Here are some numbered points:
tensor([ 0.92, -1.21, -0.58, -0.19, -0.33,  0.32,  1.06,  1.13]) 0
tensor([-1.10,  0.38,  1.38,  0.98,  1.03, -1.71,  0.16,  0.43]) 1
tensor([-0.85,  1.42,  0.71,  0.33, -0.42,  0.28, -1.12, -1.01]) 2
tensor([-0.23, -0.37,  0.40, -0.01, -0.07, -0.91,  0.81,  1.36]) 3
tensor([-0.29, -0.04, -0.44, -0.59, -0.61, -0.28,  0.11, -1.86]) 4
tensor([ 0.15, -3.10, -0.84,  0.02,  0.84,  1.49, -0.03, -0.55]) 5
tensor([-0.74, -0.52,  0.91,  1.50, -0.64, -0.62, -0.41,  0.86]) 6
tensor([ 0.81,  0.69,  0.29,  0.01,  0.14, -0.67,  0.71,  0.14]) 7
tensor([-0.99,  0.14, -0.37,  0.04, -0.30,  0.08, -0.29, -0.64]) 8
tensor([ 0.19, -0.60,  0.97,  0.94,  0.88, -1.80, -0.45,  0.18]) 9
tensor([-1.04,  0.52,  1.62,  1.17,  1.25, -1.27, -1.65,  0.64]) 10
tensor([-0.66,  1.50,  0.36, -0.62,  0.56,  0.93, -1.09, -0.13]) 11
tensor([-1.06, -0.63,  0.87,  1.24,  1.13, -0.61, -2.59,  0.17]) 12
Which five points above are nearest to each new point by angle, seen from the average point of the numbered points? Their numbers follow each, nearest first.
tensor([ 0.05, -2.05, -0.67, -0.65,  0.59,  0.55,  0.61, -0.87]) 5 0 4 8 3
tensor([-0.75,  0.09,  0.34, -0.42,  1.68, -0.85,  0.10, -0.62]) 1 4 11 9 7
tensor([ 0.78, -1.86,  0.19,  0.39,  1.00, -1.76,  0.04, -0.12]) 9 5 0 3 7
tensor([ 1.48, -1.89, -0.29, -0.99, -1.58,  0.78, -0.35,  0.50]) 0 5 4 3 7
tensor([-0.71, -1.02,  0.42,  0.20,  0.77,  0.93, -0.70, -0.53]) 5 12 8 11 4
tensor([ 1.50, -1.48, -0.99, -0.58, -0.62,  0.88,  0.95,  1.84]) 0 3 5 7 4
tensor([ 1.29,  1.75, -0.73, -1.10, -2.21,  1.38,  2.29, -0.05]) 7 0 4 8 3
tensor([ 0.11,  1.54,  0.25, -0.41,  1.28, -0.52,  0.70,  0.96]) 7 3 11 1 0
tensor([ 0.12, -0.42,  0.36,  1.20, -1.00,  0.67, -1.14,  0.67]) 6 0 5 12 2
tensor([-1.07, -0.02,  1.84,  1.48,  1.16, -1.74,  0.37,  0.66]) 1 9 10 6 3
tensor([-0.92,  1.93,  1.11,  0.64,  0.01, -0.88, -0.59, -0.29]) 2 10 1 11 7
